One turn sends every row of this set to another row. A few are shown first. Where does it send the rows asked after them?
L: 22	23	-1	-6	-8	-1	4	16	3	14	6	-51	-19	22	-6	9	-5	14	52	-1	-29
N: -29	-2	16	-29	6	-6	10	-31	27	26	14	5	-29	21	19	35	-1	-14	13	35	-5
M: -9	40	13	13	-26	2	15	-13	3	31	0	3	-36	7	-1	-28	-26	-22	14	8	-12
R: 40	13	10	-38	3	-13	14	-4	15	5	0	-37	-10	8	3	35	8	6	42	12	-17
B: 43	20	16	-36	-4	-13	15	10	17	11	5	-43	-20	10	5	31	12	9	23	4	-6
D: 18	25	18	1	-7	-16	1	15	9	8	-7	-58	-23	22	-2	10	-8	13	44	-8	-18
Q: -4	10	29	-42	-6	-1	26	10	24	38	16	-14	-39	21	25	37	6	2	-2	3	7
A: -18	15	22	-31	-16	-1	28	3	23	39	19	-3	-39	16	29	32	3	-6	-10	13	11
W: -18	9	9	16	-29	-4	10	-16	-8	20	7	-6	-21	3	-14	-19	-21	-29	21	-1	-2
K: -19	22	10	7	-29	1	10	-21	-4	32	-5	-5	-31	3	-14	-26	-25	-26	31	10	-7
C: 33	13	14	-35	6	-21	1	-4	20	4	5	-42	-22	21	0	33	12	9	25	12	-10
J: -13	8	9	-32	-11	10	42	-13	16	41	7	4	-13	-6	31	38	-3	-16	25	26	-7
E: -6	35	16	18	-21	-4	12	-17	1	15	4	7	-24	8	-4	-20	-27	-29	7	2	-18
Z: 23	33	8	1	6	-8	-4	5	16	5	0	-43	-19	26	2	10	-9	12	46	2	-38
F: -17	27	4	6	-26	4	2	-18	-3	28	13	3	-44	17	-14	-27	-21	-19	17	18	-12
X: 5	5	15	-43	2	13	44	-5	18	39	8	1	-14	2	22	40	0	-8	39	16	-14
T: -11	-3	24	-38	25	-8	7	-24	30	22	8	-3	-30	30	16	43	0	-5	24	21	-8
U: -8	21	-5	11	-23	5	6	-17	-6	19	22	3	-29	15	-16	-22	-17	-25	11	8	-17

W moves to -> U
T moves to -> Q
A moves to -> J
And these:
Z moves to -> D
C moves to -> B
M moves to -> K

One turn sends every row of this set to another row. A few are shown first. Where does it send the rows asked after them?
subos: 10	7	2	-29	24	0	-15	7	-21	-8	15	0	17	8	27	3	-31	-5
meler: 5	16	-10	-18	16	16	-18	24	-36	-43	21	-6	-7	0	-9	45	4	1
vupe: 20	17	-17	-24	-12	-9	-28	8	-22	-31	21	-19	-22	32	-15	33	13	14
Dav: 6	15	-12	-15	16	19	-19	22	-35	-37	22	-5	-9	-11	-9	40	7	5
Vamo: 12	2	5	-37	32	-5	-18	8	-21	-5	14	-18	14	17	28	5	-16	-16
goke: 11	11	3	-34	29	8	-9	6	-31	-8	7	-18	4	3	26	-10	-21	-3
vivu: -9	27	-14	-10	49	5	-18	-9	9	-22	20	-3	-20	-2	-13	24	16	-8
nuf: 18	12	-9	-1	-3	-29	11	28	-11	16	29	-28	-7	21	-10	27	-16	0
gonis: -11	32	0	0	-1	-18	0	1	8	2	8	5	4	-1	1	16	34	-39
lafuf: 8	34	-25	-16	27	0	19	35	-10	3	10	-12	14	15	6	4	-13	-28
fope: -23	25	-27	-14	25	13	-27	17	-17	4	31	-31	-5	0	-1	17	-15	-9
Desa: 19	15	-11	-25	-6	-12	-19	7	-13	-42	17	-23	-18	39	-21	29	7	12
fuge: -20	26	-28	-13	29	13	-31	16	-16	8	29	-30	-2	-4	-4	14	-11	-2
Fuz: 19	14	5	-32	29	7	-16	11	-18	-3	5	-18	20	14	29	4	-19	-10
Sulo: 16	6	-5	-4	0	-22	10	19	3	30	23	-27	-3	29	-17	13	-8	0
Vidur: -10	-6	8	-42	-4	4	9	-24	-15	-12	-3	-18	4	14	7	9	23	20
beni: -19	16	1	-33	-24	5	23	6	-6	-10	34	7	-22	19	0	14	26	-19
lafof: -13	-4	5	-54	1	7	18	-7	-24	-10	-2	-10	19	16	3	13	19	6
lozo: -21	17	-7	-32	-23	8	22	5	-8	-5	32	2	-24	16	5	11	26	-15
bol: 2	23	-1	-15	-5	-15	7	-7	19	-4	10	5	-5	10	0	12	34	-39
Rekap: 18	13	-12	0	-12	-19	9	16	1	23	16	-38	5	16	-9	25	-14	-4
lef: 6	30	-23	-22	28	-2	13	37	-6	2	12	-12	13	19	9	5	-18	-31
sinug: 20	6	-26	-22	-3	-2	-11	6	-20	-32	17	-16	-31	41	-11	36	13	4
fikeb: 11	8	5	-7	0	9	28	24	-9	32	3	-13	-9	-1	-9	7	14	-14
Bedag: -1	27	6	-7	-2	-7	9	-2	11	-4	17	5	14	19	-9	16	35	-41
kezit: 2	20	10	-12	2	-18	3	-1	16	-2	6	17	-3	17	0	22	31	-32
Nelof: -10	23	-22	-3	46	-7	-28	-13	5	-14	12	-10	-5	-2	-12	30	4	-4
pugo: -14	27	-26	-27	-5	1	20	-12	-28	-33	-4	-14	-17	-2	-14	16	20	13
vitif: -3	-9	-5	-53	0	7	11	-20	-24	-3	-4	-12	7	9	-8	4	28	4
popa: 8	6	7	-9	-2	11	26	29	-13	28	5	-6	-10	-2	-8	13	13	-21
ragit: 21	13	-10	-3	1	-30	8	16	-3	29	14	-31	-2	31	-7	15	0	4
Raras: -13	33	-24	-28	-2	3	22	-7	-32	-38	-5	-11	-18	3	-17	17	15	8
zab: 0	39	-14	-4	44	3	-25	-20	-4	-9	15	-6	-18	-1	-10	25	8	2
Kop: -6	-7	10	-41	3	4	19	-26	-27	-16	-2	-13	4	15	-1	15	23	11
Lofu: 16	11	-24	-19	-15	3	-16	21	-15	-21	9	-25	-26	35	-22	29	18	12
finin: 0	22	-12	-3	47	-8	-31	-10	4	-17	13	-17	-7	-10	-16	22	16	-1

beni moves to -> fikeb
gonis moves to -> nuf
fope moves to -> Dav
And these:
zab moves to -> sinug
Sulo moves to -> Fuz
finin moves to -> Desa

One turn sends every row of this set to another row. A few are shown first. Where does it send the rows asked after them?
Zanir: -7	-44	-9	-17	-1	-30	-1	-6	10	12	13	20	-5	-5
pubim: -2	17	9	-22	19	-8	-10	-7	29	-33	13	30	-5	-21
Zofot: -4	-4	43	-22	15	-49	-13	-3	30	16	17	-4	15	25
Res: -2	-27	43	-21	-18	-39	11	-28	8	-28	-3	10	19	-17
gup: -24	-4	14	-40	0	-33	-19	14	35	14	9	14	-20	11
Mif: -9	-13	29	-18	-5	-46	28	-18	2	-28	11	-9	-2	-27
Ruvol: -13	-39	4	-28	-7	-25	-8	-8	-7	-2	8	9	-8	15
vud: -13	17	19	-10	33	-34	9	2	23	-30	-1	29	-5	-15
vuf: -16	-21	8	-8	25	-4	-17	5	19	-34	24	2	6	3
kotif: -11	-22	34	-26	-18	-35	0	-36	14	-23	16	26	26	-3
susu: 2	-22	23	-25	-17	-37	1	-40	32	-14	0	17	20	-31
torug: 20	-5	27	-10	-16	-54	-1	-21	11	0	-13	33	-3	6
vaba: -12	-29	23	-21	-23	-35	-11	-34	35	-32	-2	5	29	-10
Tirut: -14	15	13	-6	30	-35	3	3	37	-36	-12	20	-5	-19
lorip: -2	-9	36	-14	19	-46	-16	4	52	15	23	5	16	9
fol: -13	-31	35	-14	-20	-43	6	-25	14	-32	4	10	29	-10
dob: 3	3	30	-34	29	-43	-16	23	34	7	12	3	5	9
tarol: -30	-12	23	-32	-4	-35	-17	25	26	1	1	1	-20	17
Vide: 13	-16	26	-14	-17	-33	-28	-9	41	-16	-8	42	-8	1
pati: -3	-7	33	-18	12	-50	-21	-2	50	10	7	-16	16	17
kivip: 20	-10	28	-16	11	-37	-17	3	4	-22	25	26	-7	27
bes: 9	-19	43	-11	-19	-34	-20	2	17	-28	-12	35	-6	10
pido: -6	-29	34	-27	-22	-26	-12	-28	32	-34	-9	4	21	-19
bupiz: -9	-15	48	-9	15	-48	-13	16	40	3	13	-7	16	16
sote: -17	-20	24	-36	-13	-14	-16	-18	31	-45	8	-9	-9	-18
debi: -5	-2	-5	-11	26	-33	8	-25	-1	-5	11	-16	9	4
Sef: -20	-7	16	-23	3	-55	8	20	17	19	3	7	-15	3
zipu: -13	-17	4	-12	28	-2	-18	-3	24	-26	30	10	5	-2
zaras: 16	-11	21	-4	-21	-55	-8	-13	27	-13	-30	12	-3	1
pazar: 8	5	23	-32	29	-49	-14	18	38	13	2	-7	10	6
motu: -20	-9	6	-19	0	-54	1	18	35	15	-7	-2	-17	-3
pesad: -13	-50	-1	-11	-6	-32	0	5	6	-7	-2	0	-5	-3
Tenu: -11	-9	28	-46	-6	-17	-7	-29	18	-26	33	18	-10	-18
pibu: 1	0	29	-30	28	-43	-20	27	39	1	4	-6	7	9
busoz: -11	30	11	-32	25	-30	-7	-25	27	-26	-12	15	-8	1
Vef: 22	-16	19	2	6	-58	-8	8	10	-28	-6	-11	-2	19
kisum: -8	9	25	-15	15	-13	-6	6	16	-50	-3	7	-5	-12
Pudeg: -2	-10	5	-22	-5	-44	14	-30	33	-13	10	-2	0	-41
lufim: -11	-43	-12	-28	-10	-24	-20	-13	17	3	-1	3	-7	5
fid: -7	-24	20	-18	-18	-40	-2	-40	32	-17	11	24	30	-17
mobed: 32	-3	-1	-11	13	-54	-13	-16	30	1	17	22	-2	4
nanim: -3	-21	41	-34	-16	-28	-3	-36	13	-20	12	28	17	-16
Sakud: -4	-4	-11	-8	23	-33	1	-25	11	-9	4	-23	10	0
zolo: 3	4	31	-30	29	-50	-10	22	28	6	4	-8	8	11
zigi: 3	25	15	-17	18	-32	14	-18	-3	-24	-2	7	-4	-10
vipif: 20	-18	4	-11	4	-38	-40	1	48	-27	1	4	-6	11
gom: -16	26	20	-26	23	-31	-6	-16	18	-37	-17	4	-9	8
Nakof: 2	21	-2	-16	15	-29	1	-19	25	-28	-16	-8	0	-20

vud moves to -> busoz
Ruvol moves to -> Zanir
And these:
nanim moves to -> susu
mobed moves to -> vipif
fol moves to -> kotif
Pudeg moves to -> sote
Sef moves to -> gup
pubim moves to -> Nakof
vuf moves to -> debi
pazar moves to -> pibu
bes moves to -> torug
Zofot moves to -> lorip

One turn sends every row of this set to another row. A few are shown first. Where does it send the rows asked after them?
ker: -23	-19	17	-18	25	-22	-4	-2	-36	-16	12	18
gad: -33	16	0	-22	3	12	-5	-12	-19	-16	21	14
dom: 13	11	22	-28	-22	-10	11	9	-27	20	22	-19
zenu: -9	1	42	-14	-13	-3	1	-3	-21	22	13	-28
renek: 8	-9	16	-17	47	-10	17	5	-29	-3	3	2
sov: 15	5	46	-13	-31	-2	0	0	-20	-14	6	9
vigom: -20	18	11	-14	15	14	-13	-19	-33	13	29	13
sisit: -11	-10	16	-3	15	-21	15	-8	-24	0	6	38
ditir: 30	7	-8	-9	-5	25	-8	7	-2	-7	5	-4
mimon: -11	-5	4	-20	-5	-9	-4	-21	-22	-45	23	10
gerut: 18	1	35	6	12	-4	13	8	-33	-23	21	-27
Koti: -5	17	3	-21	10	26	-11	-23	-1	10	-1	17
vosik: 24	-7	-10	-8	24	3	13	-3	-17	20	-4	3
tigo: -26	-9	32	-3	15	24	-7	-6	-18	5	-3	-7
vig: 18	3	7	-17	36	9	4	7	-41	0	1	-22
mabab: -3	0	-6	-7	-9	-3	-3	-12	-1	-44	-1	7
nives: 15	3	13	-18	-15	-34	-17	2	-34	-13	2	20
rofo: 9	7	35	-16	-27	-23	-2	-10	-29	-28	12	-11
buru: 28	8	9	-33	-4	11	-18	-11	-5	-28	30	-4
Vubu: 18	-11	13	16	6	2	25	15	-24	-6	11	-19
tomi: 14	4	24	-11	-17	17	-2	1	-19	33	6	4
Toso: 25	17	4	-13	-8	-18	2	3	-10	14	-2	30
Nasok: -31	-4	33	-1	16	5	0	4	-29	-1	21	-18
sope: 8	1	-11	-18	8	-38	-21	-6	-18	0	11	14
tad: 35	-2	5	1	-4	15	-1	-9	-18	-30	30	-15

nives moves to -> zenu
mimon moves to -> gerut
vigom moves to -> buru
And these:
vosik moves to -> Toso
tigo moves to -> mabab

